In the rows, zero is written as 128.
Which row each row swaps with, under one turn or mirror:
q397: [143 146  71 134 145 117 100 123 132  99 139 137 126 145 134 130 115]
q60: [153 137 141 123 148 151  88 121 125 135 107 144 103 133 155 150  97]
q491: [147 177 145 130 135 129 135 119 136 119 143 135  76 113 120 129 118]
q546: [137  99 166 122 121 129 130 119 125 133 144 117 144 123 114 115 108]
q21: [127  84 140 159 136 144 102 124 117  84 125 109 114 107 124 122 133]
q616: [149 143 136 130 131 119 113 124 124  60 129 142  87 172 135 131 128]
q742: [132 163 131 136 136 114 145 111 117  82 145 168 107 155 140 139 127]
q308: [164 147 144 109 168 152 104 131 138 123 120 158 123 150 144 128 112]
q142: [149 140 118 136 140 117  94 124 124  99 135 143 155  78 114 121 114]
q873: [140 125 123 133 124 137  94 134 124  78 126 126 128  97  86 125  99]
q961: [181 167 147 127 132 116 125 133 139 114 111 137 131 151 137 152 104]
q324: [150 105 152 164 116 127 100 117 123  91 129  91 125 124  99 141 103]
q809: [135 146 147 120 157 141  99 106 130 132 122 149 125 130 169 151 128]
q87: [145 126  97 152 136 109 122 126 120  69 128 128 155 102 139 136 112]
q39: [161 139 138 154 133 120 166 116 102  91 132 122  96 140 157 144 132]
q148: [142 134  93 142 139 155 105 122 119 149 136 135 111 124 140 127 119]
q29: [137 183 162 139 146 131 131 113 131 106 139 164 120 127 111 133 116]
q396: [148 141  84 131 169  98 111 125 124 106 135 129 128 151 142 137 105]
q779: [147 138 177 149 148 124 103 121 124  97 148 137  71 143 156 137 109]
q419: [149 151 196 143 133 116 122 115 121 129 131 126 125 150 121 127 121]
q854: [140 138 139 153 106 119 133 108 106  88 167 125 141 151 127 165 119]
q428: [145 120 153 130 118 149 123 119 113 125 146 120 163 106 127 130 139]
q662: [155 137 165 107 152 130 134 119 116 119 172 146 134 115 125 114 134]
q320: [151  88 175 149 163 131 136 123 119  84 125 134 117 138 119 135 117]
q114: [144 166 161 122 182 113 109 116 112  84 134 139  89 123 127 131 125]
q871: [139 134  71 139 144 102 119 126 124 119 136 129 122 138 131 131 117]
q663: [123 130 117 126 100 117  97 122 120 124 135 128 155 129 118 122 139]
q913: [104 164 133 131 143 106 112 113  92  96 135 149 113 122 140 128 143]
q460: [155 121 135 134 142 114  55 125 116 123 116 130 136 115 134 121 116]
q744: [164 123 162 135 164 129 132 126 121  98 124 137  65 135 141 129 124]
q307: [132 130  95 120 131 146  90 114 112  91 133 127  89 135 146 118 132]
q867: [140 122  88 136 149 117 116 122 117 150 127 136 104 145 136 131 126]
q330: [167 110 149 159 108 137 132 123 131 101 147 131 136 155 115 161  99]
q469: [137 150 134 143 167 169  88 127 128 104 120 131 150 111 135 142 111]
q778: [127 128 156 149 145 120  92 115 122  69 149 108 138  91 118 124 124]
q501: [144 161 179 165 167 104 123 124 133 111 125 118 117 109 133 133 124]
q444: [135 120 152 135 148 112  66 123 106  88 143 158 126 114 113 122 131]
q496: [152 140 131 127 154 108 100 113 117 129 133 130  64 144 123 124 120]
q921: [161 152 133 146 111 118 156 113 109  91 155 123 137 146 113 158 118]
q195: [126  95 143 146 156 112 102 134  91  98 126 102 124 110 116 117 112]
q167: [170 130 148 137 129 135 162 126 120  73 128  94 116 136 120 131 107]
q966: [160 142 156 146 145 100 114 134 142  58 132 129 146 115 139 131  95]
q523: [159 142 133 157 105 124 141 118 121  89 149 141 129 156 119 167 107]
q63: [146 103 166 114 145 123 124 120 125 106 134 132 174 127 125 132 119]
q960: [177 118 152 139 123 149 142 131 121 112 150 137 137 151 102 134  95]
q597: [137  96  97 145 135 131 105 125 118  64 131 133 125 149 139 114 120]
q684: [134 102 135 152 161 133 100 111 118 116 133 137  87 112 164 137 139]
q253: [144 124 113 152 124 103 130 125 107  80 122  86 123 112 138 131 141]

q546 swaps with q60
q867 swaps with q330
q597 swaps with q39
q460 swaps with q419
q809 swaps with q63

